(in the rows, 128 means zero)
The rows of Z fall into 4 groups, and each row is roughly a mix of its group's hidden directions.
Z:
[[164  97 154 143  89 118 165 115  85  87]
 [154 117  64 128 155 155 147 121 161 174]
 [175 144 150  99  65 104 150 153 127 107]
 [128 166 151  87 166 105  85 140 142 175]
 [112 137 193 119 108  97 136 146 112  71]
 [ 73 168 114 107 157 124  97  95 141 169]
 [169 104 125 155 125 141  84 162 148  70]
 [183  58 115 144 118 142 134 145 110 155]
 [133  55 149 128 118 123 168 140 132  80]
 [ 76  92 107 149 107 124 125 124  97  67]
 [ 82 130 105 153 122 128 157 130 108  55]
 [133  76  68 133 126 145 100 122 102 170]
 [161 104 115 123 170 168 133 118 192 105]
 [ 85 159 146 157 157 129 136 110  86 183]
 [156 155 129  61  70 129 119 111 134 119]
 [ 91 196 169 151 149 102 107 130 117 134]
 [113 119 107 124 178 184 149 124 153  78]
 [143 196  85 155 111 138 134 173 125 121]
 [ 88  88 142  95 130 138 122  76 104  82]
 [ 92 165  92 139 121 127 173 115  69 142]
 [166 129 115 144 193 151 150 132 179 114]
 [ 87  99 146 107 144 126 164  89  69 117]
 [ 90 172 116 103 149 130  58 111 132 141]
 [163 103 101 135 159 135 180 136 145 186]
 [ 84 137 116  74 145 133  91 115 173 159]
 [ 72 108 169 109 118 105 119 115 142  71]
 [143 208 127 132 159 126 110 144 110 165]
 [149 144  71 122 129 155 115 108 118 196]
 [101 129 192 134 115 101 113 142 114  69]
 [139 158 129 106 155 128  60 140 102 176]
 [176 158  94 145 168 106  91 151  95 147]
 [169 125 153  91 122 120 101 117 157 195]
 [ 82 140  91 148 113 141 128 118 102  59]
 [118  72  97 111 168 147 119 117 102 179]
 [ 81 149 135 107  78 125 110 107  90 175]
 [182 108 178 154 121  81 125 124  94 126]
 [156 107 133 181  97 137 175 142  91  96]
 [160 157 118 156 127 117 157 198 109 160]
 [159  90 126 156 111 130 204 138 144 108]
 [134 121  75 125 146 139  78 116 101 185]
 [176 113 145 150  99 128  95 162 149  72]
 [100 136 133 100  63 117 111 111  71 135]
 [ 93 115 153 183 193 129 141 138 109 124]
 [151  97 179 122 114 132 182 156 146  88]
 [177 163 134 118 120 119 130 167 113 194]
 [174 149 156 162 112 114 162 133  82  88]
 [108 110 201 110  83 140 159 137 141 137]
 [ 61 171 131 147 136 116 104  94 164 126]
 [110 137  62 137 123 141  86 106  98 171]
 [148 176 102 144 160 108  78 123  94 164]
 [138 138  59 137 141 122  80 142 101 167]
 [ 91 130 100 164 129 140 134 136 121  50]
 [144 123  97 141 191 158 141 134 187 116]
 [154 166 101 137 155 112  77 125  86 169]
 [102 151 191 116  99 100 119 132  91  89]
 [ 82 115  97 158 115 134 127 128 118  53]
 [104 136 123  54 136 125  87 121 158 162]
 [114 127  67 141 129 164 100  98  97 171]
 [142 156 175 141 143 106 166 160 157  77]
 [ 85 118 106 166 134 138 137 129 122  52]
 [145  56  96 155 124 153 159 118 105 151]
 [175 150 167 101 134 111 123 123 165 185]
 [172 151 153  88 113 113 116 128 140 195]
 [109  98 183 124  98 154 181 135 157 109]
 [155 176  95 156 122 133 132 173 105 177]
 [149  84 180 125 133 106 110 142 182  98]
 [ 96 165 139 144 200 137 130 119 145 168]
 [ 65 120 122 176 178 120 115 140 116 153]
 [ 89 174 131 100  95 132 119 108 110 188]
 [179 160 107 121 161 112  86 137  87 158]
 [170 131  95 134 177 157 162 133 158  87]
 [ 96 134  90 122 147 177 107  70 133  99]
 [120 164 147  97  72  97 111 116  95 169]
 [ 99  89 146 119 108 154 178 141 177  95]
 [ 72  96  86 129 146 166 119 135 136  82]
 [168 140 158  92 130 120 113 117 125 203]
 [161  51  98 138 153 150 109 143 140 136]
 [151 165 143 116 116 119  98 156 171  65]
 [173 131 148 165  99 121 153 122  64 106]
 [103 138 139 163 136 131  43 128 118 106]
 [160 109 117 179 145 131 111 183 122 176]
 [142 111  83  91 127 132  79 130 100 182]
 [101 128 195 129 106  99 118 138 100  78]
 [110 161  64 149 126 136  90 108  96 160]
 [191 150 109 183 113 145  98 153 136 134]
 [157 189 124 148 126 114 166 180 117 150]
 [ 96 152 170 106  72 102 116 127  89 154]
 [ 89  83 133 126 136 142  97  78 135  76]
 [180  64 145 131 113 135 157 159 102 125]
 [146 117 127 153 203 146 146 138 162  92]
 [ 77 116 120 112 134 139 135  67  76 113]
 [126 111  59 131 147 143  92 153 125 176]
 [111  96 148 102  89 128  78 124 108  72]
 [130 179 103 118  81 106 169 173 116 116]
 [179 136  77 136 154 150 134 140 158 176]
 [112 178  93 124 118 133 150 110  72 172]
 [ 83 128 154 127  78 106 110 121  71 153]
 [148 122 172 129  85  80  99 115 104 171]
 [151  79 183 122 128 108  94 146 159  94]
 [ 94  98 120 186 149 134 149 135  70 115]
 [172 154 170 167 109 108 144 141  75 120]
 [ 75 108 159 175 166 152 141 115  96 144]
 [137 172 149  63  98 149 144 130 165 116]
 [128 134  79 114 176 141 161 118 166 174]
 [ 85 127 110 166 132 132 141 130 109  52]
 [156  83 178 119 142 120  98 134 181 106]
 [ 98  80 150  90  93 160 157  95 149 116]
 [ 83  91 143 117  82 163 170 117 155 112]
 [111  84 160 117 112 149 180 140 172  95]
 [152 173 139 120  99  77 125 123  77 160]
 [173 134 118 119 179 128 184 165 146 147]
 [104 171  89 123 120 134 165 109  77 167]
 [ 88 114  83 152 172 164 142 153 164 112]
 [ 75 111 140 155 101  98 112 138  65 137]
 [ 96  99  92  78 138 164 113 130 170 158]
 [ 78 131 192 116 120  97 106 126 105  92]
 [162  87 171 116 129 118  89 143 183 111]
 [124 147 140 169 192 151 156 107 120 170]
 [169 116 154  94 127 122 105 124 139 203]
 [100  79 148 123  96 156 178 138 164 103]
 [133 118  82  87 140 144 173 107 131 184]
 [137 112 194 126 112 103 110 161 100  81]
 [ 91 122  82 137 129 148  87  89 114 179]
 [118 130 114  44 134 124 155 111 127 166]
 [132 121  79 126 162 183 152 130 176 106]
 [149 178  97 147 131 133 159 170 103 175]
 [ 89 134 184 115 108 103 121 130 115  66]
 [154 151 160 121  90  70 109 122  91 161]
 [160 175 129 107  88 101 121 144 117 188]
 [129 140  76  81 123 167 135 122 138  73]
 [128  84  59 131 123 156 105 125 105 165]
 [117 144 188 113 123 112 105  85  76 149]
 [123 115 101  61 139 123  84 148 150 168]
 [164 123 174 144 118 114 178 159 127  78]
 [142 105 108 152 194 147 133 140 180 102]
 [140  90 130 160 104 141  53 134 119  99]
 [ 87 173  94  76 138 135  99 125 165 137]
 [101 155  93 126 130 138 162 108  66 170]
 [158 110 101 126 147 154  55 142  98 152]
 [110 176  79 135 120 140 140 107  84 174]
 [144 102 189 110 151  91 144 134 166  92]
 [201 127 115 100  90  93 118 138 145 105]
 [179 102 147 108  98 111 115 148 191 117]
 [114 144 147  90 135 138  97  47 133 123]
 [160 113 106 147 197 159 141 118 167 109]
 [ 81 116 103 167 126 131 139 130 109  58]
 [148 106 117 158 169 168 167 147 179 110]
 [106 127  80  91 146 127  73 123 141 174]]
In each list below, one row fits none of the groups, and each other row fits one group, some only roughly. Which row is it?
- q_507: [ 86 130  88  97 143 130  78 100 151 168]
- q_891: [105 200 154  89 108 115 109 118  99 141]
- q_435: [168 127 175  96 127 143 153 115 153 187]
- q_158: [ 93 193 116  87 128 131 114  99 123 168]
- q_540: [ 84  99  80  96 136 144  88 120 149 165]
- q_709: [166 100 127 129  73 134 190 131 109 108]
- q_676: [ 76  84 148 123 124 112 144  89 123  75]
- q_735: [130 143 122 127 159 177 169 137 195 120]
- q_670: [173 119 126  98  51 105 112 118 126 119]
- q_329: [110 200 129  83 131 121 102 114 125 167]
- q_500: [168 134 142 108 102 103 153 189 115 171]
- q_697: [122 146 153 152 118 106 175 149 160  64]
 -> q_435
- q_514: [ 69 154  99  95 135 127  91 114 170 150]
- q_254: [116  79  99 137 118 177 147 143 183 113]
- q_935: [149 188 126 156 175  95  87 133 125 138]
- q_654: [139 192  92 144 175 116  92 125 122 150]
- q_437: [114 140 134 129  71 105 109 106  72 170]
- q_51: [104 165 138 175 181 122 155 137 110 168]
- q_76: [127  89 148 112  88 143 185 125 181 129]
- q_684: [120  58 169  94 113 147 151 120 158 120]
- q_869: [165 132 149 168 123 128 186 150 114  78]
- q_362: [119 146 106 106 153 174 169 147 185 107]
- q_315: [149 179 117  73  74 113 137 142 141 113]
- q_319: [114 125 125  84  60 126  92  95  99 121]
- q_549: [176 129 160 118 160 163 165 127 180 114]
- q_764: [ 66 112 140 173 170 121 113 142  93 118]
 -> q_76
- q_557: [123  55 144 183 132 128 140 140 128  96]
- q_898: [159 146 148 159 135  95 160 188 119 165]
- q_794: [ 94 116  81 140 141 179 158 153 165 102]
- q_937: [113 121  75 137 141 136  62 130  85 143]
- q_433: [120 143  89 137 143 135 205 112 152 158]
- q_667: [126 104 192 164 123 101 112 153 101  87]
- q_449: [122  96 149 160 134 130  67 149 121  73]
- q_136: [142 147 119 125 178 165 166 128 191 115]
- q_609: [105 139 185  94  97 103 104 132 104  81]
- q_428: [ 81 152 115 107 170 144 109 106 187 137]
 -> q_937
- q_122: [ 94 177 125 121 176 124  99 122 183 138]
- q_395: [109 163 142  65 133 116  66 132 126 115]
- q_613: [164 143 100 132 184 167 143 110 177 122]
- q_80: [164 128 155 186  96 127 115 121 100  77]
- q_927: [122 146 194 148 113 104 110 151  81  96]
- q_586: [121 111 182 149 111 109 150 148  97  66]
- q_632: [101 132  81 129 146 183 157 144 175 112]
- q_466: [ 84 141 117  58 131 142 104 121 169 146]
- q_695: [ 80  99 113 181 162 135 144 158 106  96]
- q_799: [155 157 101 125 158 137 159 130 129 203]
- q_788: [ 62 107 113 116  83 157 144 118 163 109]
- q_574: [115 132  97  93 174 143  85 121 164 174]
 -> q_80
